In the rows, zero is written as 128.
Families of rows that turns and mirrors carry onto each other, the same ones carrying the whole set onto itself: the rest of each named row's family, in list order:
11 families of 3 rows:
k_11: [136 114 130 142 129 144 164 141 159 142 137 114 151 138 112]
k_59: [141 156 133 116 133 142 121 135 106 126  92 132  98 145  96]
k_719: [130 140  97 117 119 136 124 122 143  97 135 146  98 112 131]
k_511: [132 123 163 128 144 134 149 151 151 149 154 104 139 141 124]
k_905: [129 112 159 135 135 129 123 132 151 118 160 106 146 119 145]
k_461: [124 122 117 148 133 112 119 126 142 155 145 104 164 150 136]
k_339: [138 124 109 110 124 109 139 124 160 114 126 128  90 130 145]
k_35: [161 128  97 126 137 124 154 120 129 115 107 126  96 134 143]
k_49: [129 136 107 105 108 116 118 124 126  93 134 145  99 119 136]
k_421: [125 141  94 107 104 124 129 120 132 114 132 139 111 122 164]
k_250: [135 155 143 114 126 130 119 154  81 148 151 122 130 115 111]
k_834: [155 149 150 140 126 134 137 125 104 156 121 134 106 136  85]
k_177: [131 144 156 129 116 132 112 127  86 165 111 128 139 139 110]
k_489: [128 127  81 112 121 129 144 131 140 106 117 128 120 113 142]
k_493: [123 114 166 144 122 123 132 126 153 137 143 119 155 133 105]
k_15: [111 110 136 137 120 150 130 123 156 138 121 111 162 129 144]
k_624: [124 149  91 140 137 144 108  98 135 117 122 125 103 131 145]
k_807: [116 115 142 150 135 110 146 114 148 154 133 118 161 143 121]
k_588: [117 123 165 135 115 129 130 126 151 139 160 120 155 139 143]
k_256: [150 157 148 125 146 131 126 131  74 137 118 124 108 127 117]
k_946: [144 159 139 117 138 129 130 158  77 137 146 133 127 139 110]
k_925: [130 169 136 124 122 112 127 135  74 153 135 131 118 145 131]
k_800: [117 139  84 129 135 134 144 101 137 120 108 133 110 118 141]
k_52: [136 122 147 130 134 123 134 154 138 157 116 104 157 149 101]
k_288: [112 135 155 153 123 129 129 118 150 155 157 108 148 125 140]
k_986: [109 148  99 122 115 137 139 118 139  99 131 138 109 138 159]
k_4: [122 164 133 133 132 140 116 132  90 136 133 136 131 172 102]
k_945: [135 169 152 119 125 139 119 132  78 153 141 130 116 129 133]
k_613: [126 162 143 133 148 136 142 122  79 142 115 137 121 151 107]
k_912: [140 165 135 108 129 134 133 146 100 155 130 132  90 126 101]
k_363: [140 112 153 145 136 111 123 128 154 139 159 110 147 122 134]
k_863: [129 135 106 113 120 136 124 115 109 108  91 138 110 140 156]
k_971: [141 119 105 126 139 131 128 123 164 121  96 105 115 122 139]

Which other rows belong to the same family as k_971? k_59, k_52
Which other rows belong to the same family as k_588? k_421, k_945
Which other rows belong to the same family as k_624? k_461, k_4
Which other rows belong to the same family as k_250? k_905, k_49
Which other rows belong to the same family as k_35? k_11, k_834
Which other rows belong to the same family as k_946? k_719, k_363
Which other rows belong to the same family as k_912? k_511, k_339
Which other rows belong to the same family as k_489? k_493, k_256

Families of rows that turns and mirrors carry onto each other, the same ones carrying the whole set onto itself: the rest of each named row's family, in list order:
4 families of 4 rows:
k_180: [150 145 142 130  96 133 107  88]
k_514: [158 141 151 108  97 161 115 153]
k_651: [153 139 138 108  91 142 111 151]
k_822: [136 203 129 147 109 168  99  99]
k_894: [157 138 143 104  86 154 118 144]
k_780: [140 206 130 143 104 152  93  98]
k_838: [151 148 140 134  93 146 115  82]
k_342: [155 145 153 119  98 147 116  87]
k_260: [141 207 127 145 101 168 102  98]
k_599: [143 199 127 121  99 162  97 160]
k_243: [140 198 132 123 113 178 103 155]
k_113: [146 194 125 120  95 175 108 162]
k_862: [146 147 139 127  97 145 115  81]
k_697: [149 194 132 123  97 176 101 162]
k_791: [137 201 135 133 113 165 103  88]
k_169: [156 134 138 111  88 155 121 145]

Which other rows belong to the same family as k_180? k_651, k_780, k_599
Which other rows belong to the same family as k_243? k_514, k_342, k_791
Which other rows belong to the same family as k_169? k_838, k_260, k_113

Families of rows that turns and mirrors carry onto each other, the same ones carrying the whole set onto itself: the rest of each named row's family, in list order:
5 families of 6 rows:
k_464: [115 115 159 143 112 148 137 122]
k_458: [126 107 102 115 132 170 138 124]
k_792: [125 111 119 123 127 178 127 132]
k_156: [162 142 143 146 121 115 143 118]
k_982: [111 122 147 144 159 121 107 130]
k_959: [122 105  99 121 116 163 127 135]
k_832: [113 118 151 131 160 110 117 133]
k_457: [103 128 142 147 159 113 124 137]
k_239: [126 105 161 140 124 155 135 124]
k_796: [125 104 114 123 110 167 124 130]
k_348: [154 144  99 119 111 134 151 126]
k_228: [157 135 131 157 126 110 150 112]
k_676: [120 123 100 117 153 112 106 137]
k_782: [144 142 142 167 135 118 148 118]
k_285: [155 151 111 127 115 126 155 116]
k_175: [112 128 131 140 166 116 107 136]
k_705: [123 131  88 118 149 115 114 139]
k_416: [109 110 146 137 111 159 138 129]
k_977: [137 121  89 115 155 115 123 138]
k_820: [128 115 103 116 129 170 123 139]
k_85: [113 106 151 154 124 150 145 129]
k_681: [119 122 139 128 161 105 109 139]
k_666: [148 131 145 157 131 104 142 110]
k_583: [121 129  92 108 159 121 130 128]
k_390: [123 102 153 133 118 159 129 133]
k_401: [162 145 104 135 113 121 138 116]
k_585: [154 149  98 124 129 140 150 112]
k_106: [153 144 153 148 132 114 143 114]
k_333: [126 116 101 117 165 110 120 134]
k_341: [159 142  92 135 114 133 141 121]

Which other rows belong to the same family as k_228? k_792, k_285, k_175, k_416, k_333
Which other rows belong to the same family as k_239? k_959, k_832, k_705, k_106, k_341
Which other rows belong to the same family as k_585? k_458, k_457, k_782, k_85, k_583

Families of rows that turns and mirrors carry onto each other, the same ones carrying the whole set onto itself: the rest of each named row's family, in list order:
8 families of 5 rows:
k_283: [157 108 159 111 107 147 163 135  89 133 145 150]
k_206: [172 109 153 106 114 155 148 124  90 138 145 145]
k_142: [165 112 134  93  96 152 138 124  99 142 170 137]
k_294: [115 142 113 114 107 110 168 132 115 119 132 124]
k_781: [146 119  89 112 121 146 100 125 102 146 147 126]
k_802: [106 149 117 135 105 114 164 127  99 137 122 137]
k_139: [144 127 141 108 115 119 138 105 121 148 132 183]
k_961: [143 117 157 139 119 104 146 124 138 131 133 162]
k_80: [110 147 133 142 103 152 136 129 141 134 169 111]
k_693: [121 156 137 130 122 132 123 120 151 138 163 109]
k_662: [143 131 148 131 122 123 151 112 125 157 110 170]
k_24: [103 134 145 156 116 149 137 129 135 150 166 121]
k_329: [120 138 132 144 116 140 111 127 142 140 171 106]
k_770: [153 118 110 122 124 156  93 125 100 161 139 123]
k_621: [131 112  91 129 110 154 111 127 110 170 147 119]
k_129: [173 130 151  96 119 155 143 124 102 134 155 142]
k_482: [109 156 140 124 108 119 160 145  97 141 122 138]
k_370: [115 139 111 149 123 104 141 145 103 130 122 119]
k_633: [180 120 143 107  97 137 149 142 100 132 129 132]
k_62: [168 110 144  94 109 147 135 139  87 153 152 134]
k_479: [147 135 121 131 121 150  93 127 106 171 129 114]
k_72: [113 156 106 128 103 118 151 142 114 139 141 106]
k_79: [157 121  95 124 126 137 110 106 102 166 144 128]
k_671: [172 134 149 106  92 148 149 118  88 130 147 137]
k_331: [164  99 160 122 105 159 135 128  88 146 145 131]
k_579: [169 117 103 133 124 154 109 112 126 154 130 134]
k_898: [137 140 137 135 112 151 106 123 140 148 178 114]
k_569: [139 119 104 123 115 157  95 129 128 167 142 126]
k_146: [104 134 122 132 110 121 150 163 111 136 119 120]
k_879: [131 127 151 135 108 129 142 115 138 134 117 174]
k_964: [137 116 141 129 116 116 164 108 126 140 119 169]
k_204: [113 139 136 145  93 116 164 148 105 144 125 118]
k_247: [159 116 115 120 117 152  98 127  94 165 126 143]
k_720: [108 148 122 133 100 109 161 141 119 131 129 116]
k_685: [137  93 134 128 114 124 157 105 117 134 125 168]
k_499: [118 120 130 139 123 113 164 109 136 139 131 167]
k_61: [123 120 136 141 129 141 131 132 135 144 184 106]
k_172: [142 116 155 124 122 119 154 103 115 147 140 176]
k_150: [113 118 128 154 107 136 121 123 140 137 177 116]
k_192: [141 136 132 152 125 152 132 127 126 124 176 101]

Which other rows belong to the same family as k_129? k_781, k_662, k_204, k_150
Which other rows belong to the same family as k_802? k_80, k_62, k_569, k_172
Which other rows belong to the same family as k_283? k_72, k_898, k_247, k_499
Which other rows belong to the same family as k_633? k_961, k_370, k_579, k_192
Which other rows belong to the same family as k_329? k_206, k_770, k_964, k_720

Families of rows that turns and mirrors carry onto each other, the same ones carrying the whole set onto itself: the rest of each named row's family, in list order:
3 families of 6 rows:
k_709: [103 122 139 129 139  88 120 171]
k_261: [132  95 127 123 115 100 141 111]
k_789: [ 92 119 143 100 164 123 149 150]
k_326: [138 132 121 137 127 146 162 151]
k_749: [137 143 131 134 121 139 163 149]
k_853: [ 83 137 109 121 106 117 156 129]
k_453: [136 103 141 127 122  97 140 108]
k_446: [ 97 113 129 102 165 133 153 154]
k_87: [ 90 116 135 101 166 123 152 150]
k_987: [113 109 119 162 168 120 135 124]
k_182: [ 85 144 112 123 107 115 156 132]
k_509: [140  98 135 124 122  97 141 113]
k_726: [102 121 130 132 138  89 117 172]
k_455: [115 115 125 167 160 117 132 123]
k_434: [ 85 134 102 122 106 113 151 137]
k_941: [139 137 127 129 120 141 162 151]
k_522: [107 110 127 128 133  87 118 170]
k_125: [115 118 130 163 163 114 134 117]

Which other rows belong to the same family as k_987? k_261, k_326, k_446, k_434, k_522
Which other rows belong to the same family as k_182? k_709, k_789, k_749, k_453, k_125

Families of rows that turns and mirrors carry onto each other, the same ones carrying the whole set onto itself: the rest of each named row's family, in list order:
4 families of 8 rows:
k_450: [144 109 148 115 108 140 130 118]
k_291: [166  90 118 129  88 135 129 147]
k_942: [122 123 102 171  86 141 109 159]
k_916: [171 131  94 162  91 132  95 151]
k_414: [160  87 116 139 117 114 120 113]
k_552: [142 120 146 132 124 131  96 103]
k_495: [152 160 116 140  88 150 130 146]
k_840: [172 116  84 161  99 119 120 140]
k_448: [113 140 111 169  92 145 110 149]
k_265: [171  92  97 150 106 113 120 130]
k_25: [146 167 122 152 109 141  97 123]
k_73: [147 105 131 134 127 118 121  99]
k_66: [170 110 104 139  80 139 129 159]
k_750: [153  92 136 133 118 124  95 113]
k_861: [165 146  86 165 100 126 121 138]
k_978: [156  89 135 119 100 135 129 131]
k_213: [140 135 132 137 128 125 122  96]
k_377: [142 160 134 130  99 150 131 129]
k_904: [114  85 130 150 103 133 109 135]
k_264: [164 140 104 144  80 145 130 158]
k_504: [101 126 137 152 108 142 111 126]
k_991: [159 159 103 162  97 138  97 141]
k_165: [104 142 126 161 101 146 111 136]
k_920: [126 100 104 167  87 136 109 158]
k_50: [142 160 120 148 121 129 122 106]
k_947: [166  84 117 142 106 122  94 131]
k_655: [139 151 140 140 120 138  98 107]
k_659: [123  84 115 159  94 133 109 149]
k_967: [153 164 101 159 109 130 122 123]
k_386: [105 102 138 148 109 138 110 125]
k_358: [138 139 147 119 108 146 131 117]
k_773: [174 100 100 155  95 125  95 147]

Which other rows belong to the same family as k_750? k_916, k_552, k_25, k_991, k_947, k_655, k_773
Which other rows belong to the same family as k_264? k_450, k_291, k_495, k_66, k_978, k_377, k_358

